Each path below is one point turned by a fixed rotation once a step. After each direction that follows a path, write how fast that rotation turns it, in degrees per step (0 if it stays still).
Each turn is a multiple of 5 degrees from 10 to 175, or 0.
Each row of a path follows its step; steps can be skipped.
path 1
step 2: [-13   5 -12  -3 -15   8 -19 -31  -2  24   0  20   6   0   7  10  -6  -3
   6 -22  -7   9  10 -14   0 -18 -16   7  17   4  -8  15  16   3  -1   3
  24  14 -14   9 -10  12 -26  -3   2  -6  14 -16  -4   8  -7  -7 -11 -25
 -10]
step 14: [-22 -13  22 -13   6 -10  19 -19   0  13  15   1 -10   9 -11  -2 -13   7
 -18   9   8  29   1  11   8  -9  11  11  10 -17   6  11 -11   6   7   4
   3   0 -14  33  18  11 -13 -23   4  16  13  -2  -5  -4 -12   7 -13  -9
  -7]
step 16: [ -3 -10 -11 -26  15  21  13 -30   6  -1  -1 -13   8 -24  11   5 -16   7
   0   0  14  -9   9  -8 -10 -12   9 -17 -19  -1 -31  -9  -2   5   4  -2
 -11 -10  -5  -1  -3  -2   3   8   2  26 -19 -20  -7   3  26   2  -5   4
 -11]
step 20: [ -8  16 -17 -27  -5  16   3  -9 -11  12  16   6   9  -1  -8  -6 -35   2
  20  -4   7  -2  16 -11  11 -22   0   2   2  21 -16 -14  10   6   9  -2
  16  -6   4  10   8  -1 -24   6  -4 -11  -2  -8  -4  13   2  -4 -36   2
  -8]
step 21: [-13  35  -3 -13   4 -10   3 -10   6   3 -10   4   0 -17  10  -2  18   2
 -15  -2   7  20   6  17  -6 -11 -17  -1  15  -7  -9  -4   8 -21   5  -1
 -12  11  -6  24  -3  26  -2   4 -22   4   6 -13  -4 -16   8  21 -12  -2
 -29]
step 24: [ -6  17  -7 -25  13  -8  16  -3   2  -8  -4  -6  22   2  -8  12  26   9
  31 -19   0 -11   8  17  20 -17  -8  -7   4  -1 -14   6   7  -6  -4   9
  -9   2  -6  16  11  21  10   3  -9 -13   9  -1  -1  19   5   9 -32  10
  -8]
step 28: [ -7   6 -27 -20   6 -12   4  -8  19  -1 -19  13  22  11  12  -3  -2 -12
 -11  12  -3 -12  -2  26 -11 -10  11 -12  -9   3  -4   9  13 -28 -12  -5
 -13  -3 -12   5  17  16 -12  10  29 -15  -5 -13 -10  14  -1  -3  -8   9
  -8]
step 29: [  0 -16  15 -16 -22  12  11 -24   5  24  20   1   6  18  18  21  -2   2
 -10   8   9 -27  12   8  -1 -20   6 -11   8 -14  -6 -14   6  -4   1  29
  -5   4 -17  17  -3   8  10   2 -10  17  -4  -4   9   3  -3  19   8  -2
  -2]
Speeds:
[ 1  0 -6 -1 -5 -1 -5  5 -3  2 -1  2 -5  4 -4 -5 -8  3 -4  4 -3 -5 -1  3
 -1  3 -3  8 -5  0  0 -4  2  2  1  2  0 -1 -4  1  0  5 -4  1  0 -4  3 -1
 -2  3  0 -7  3  6 -6]  135
[-1  2  3  5  7  1 -9  4 -3  2  0  4  2  4 -2  7  0 -2 -6  4  8  1  4  2
  3  1 -4 -1 -5 -5  1  3  2  5 -2 -4  1  1 -1  3 -5 -1  0  0 -2  4  0 -4
 -1  3 -7  4  1 -4 -1]  90
[-2  3 -1  0  3  7 -7 -5  0  3  1 -2 -4  0 -3  1  3  0  3  3 -3 -1  0  1
 -4 -1 -4  1 -3  4 -1 -1 -6 -4  1  2 -7  1 -9  3  3  1 -1  3  4 -2  0  9
  0 -5 -6  2 -3 -6  1]  95
[-4  5 -3 -5  3 -1 -1  1  1 -1  8 -4 -1  3 -3  3  2 -2  1 -8 -6  0 -5  1
  0  2 -3  5 -2  0  2 11 -2 -1  0  3  6  2  6  6  0  2  0 -2 -5 -3  3 -5
  0 -5  0  0  1 -2 -2]  115
[  1   2   1   1   1  -1  -5   1   2 -10  -3  -1   0  -1  -5  -4   2   3
   2   1   2  -5 -12   8   0   1  -5  -7   8  -3  -6   1  -2  -1   2  -2
  -2  -3  -1   0  -2  -2  -1   1  -1   3  -2  -3   0   1   2  -3   1  -2
  -2]  120
[  4   6   1   3   5  -2   3   2  -5   0   4  -7   4   2   2  -6  -5   0
   4   2  -1   3   1   3   2  -1  -1   6   2  -3   4  -1   0   1   3  -1
  -3   3  -2   8   3 -10   0   2  -2   5   2   2   1   1   2  -2  -8   3
   1]  110
